[[123 112 153 149 106]
 [116 135 101 137 134]] -> 101

[156 134 155 138 142 120 116] -> 142

[[127 134 121 144 116 124 130]
 [120 147 122 149 135 117 100]
 [126 127 128 128 122 131 132]] -> 122

[[156 103 142 114]
 [146 151 150 103]] -> 151

[124 117 147 157] -> 117

[129 101 142 132 125 127 158] -> 125
---
[[126 150 109 113 144 101 131]
 [127 146 139 130 110 136 154]
 [131 130 129 154 133 118 121]] ⇒ 109

[[128 128 133 154 154 102 102]
 [115 154 155 154 154 102 102]
 [128 128 128 128 154 102 101]] ⇒ 133

[[122 131 130 141 148]
 [137 132 133 117 103]
 [137 132 118 123 113]] ⇒ 130

[[142 133 127 131 109]
 [130 111 125 121 149]
 [125 130 133 104 115]] ⇒ 127

[[140 155 126 123 136]
 [121 107 130 134 121]
 [127 125 125 132 126]] ⇒ 126

[[140 120 113 105]
 [131 115 126 113]
 [140 102 100 113]] ⇒ 113

[[107 144 121 129 135 127]
 [140 118 136 123 120 129]
 [125 132 122 133 135 127]] ⇒ 121

[[116 132 113 130 130]
 [150 128 119 109 123]
 [114 132 125 122 125]] ⇒ 113

[[103 145 151 113 125]
 [115 138 137 121 123]
 [109 144 143 115 120]] ⇒ 151
---
[[101 155 122 134 151 143 115]
 [104 154 123 133 151 142 115]
 [148 122 132 121 120 124 110]] ⇒ 155, 154

[[144 127 136 146 145]
 [141 147 124 144 150]] ⇒ 150, 147

[[132 130 128 129]
 [153 145 109 134]
 [119 127 124 117]] ⇒ 153, 145

[103 130 131 126 141] ⇒ 141, 131

[129 109 104 117 108 102 116] ⇒ 129, 117

[114 102 120 125] ⇒ 125, 120
---
137  128  132  151  127
129  128  112   99  129
123  128  122  128  129
-> 132

122  129  107  107
129  127  127  126
117  131  103  107
-> 129

115  140  135  129
133  145  139  121
131  117  151  130
-> 140

129  126  130  125  128  133  116
132  125  133  124  131   99  117
129  126  129  126  127  137  118
-> 128

116  144  126  132  127  128  139
130  131  134  134  150  134  120
118  134  130  136  121  119  117
-> 127

135  104  126  114
106   98  143  108
101  110  148  127
-> 104

112  109  150  136
112  108  124  150
112  108  122  149
-> 109

112  130  121  130  102  132
128  124  128  128  131  123
128  128  126  128  129  130
-> 130
---
[[124 109 103 146 117 114 109]
 [135 143 133 120 128 117 141]
 [119 142 152 119 130 117 145]] ⇒ 142

[[120 129 130 125 129 131 126]
 [158 137 130 135 124 129 128]
 [123 129 123 128 123 131 129]] ⇒ 129

[[126 133 132 129 121 131]
 [108 129 131 127 125 131]
 [155 129 125 132 112 134]] ⇒ 129

[[112 126 130 130 144]
 [113 128 130 130 144]
 [120 150 127 120 142]] ⇒ 150

[[152 118 130 122 100 129]
 [144 125 129 124 105 128]
 [144 139 126 145 136 124]] ⇒ 139

[[124 128 128 126]
 [130 124 130 130]
 [141 140 120 106]] ⇒ 140

[[122 135 133 158 115 111]
 [124 128 124 109 133 149]
 [131 115 123 134 116 142]] ⇒ 115

[[128 128 118 155]
 [145 127 138 124]
 [149 116 138 100]] ⇒ 116
---
Q:
[[134 154 134  99]
 [135 153 136 100]]
A: 154

Q:
[[129 140 144 126 128 128 130]
 [128 136 153 125 128 127 130]]
A: 128

Q:
[[151 151 124 126 107]
 [131 118 132 143 128]]
A: 124

Q:
[[158 129 110 147 130]
 [133 111 132 131 124]]
A: 110

Q:
[[120 136 131 113 131 114 139]
 [111 127 126 140 114 150 126]]
A: 131

Q:
[[116 133 143 131 104 127]
 [126 133 114 131 154 143]]
A: 131

Q:
[[148 143 138 143 126 113]
 [125 139 120 100 148 127]]
A: 143
---
[150 122 110 116 152 116 117] >> 110

[[150 113 135 126 111]
 [130 145 114 103 138]] >> 135

[[129 127 128 108 123 155 133]
 [113 138 134 122 145 122 136]
 [108 120 130 149 125 134 109]] >> 128

[107 117 136 136 114] >> 136

[[121 139 130  98 149 144 132]
 [130 135 127 117 129 139 117]
 [118 104 127 122 133 112 134]] >> 130

[127 125 112 105 157 115 119] >> 112

[[147 152 136 129 133]
 [113 138 108 133 121]] >> 136

[147 143 141 149] >> 141
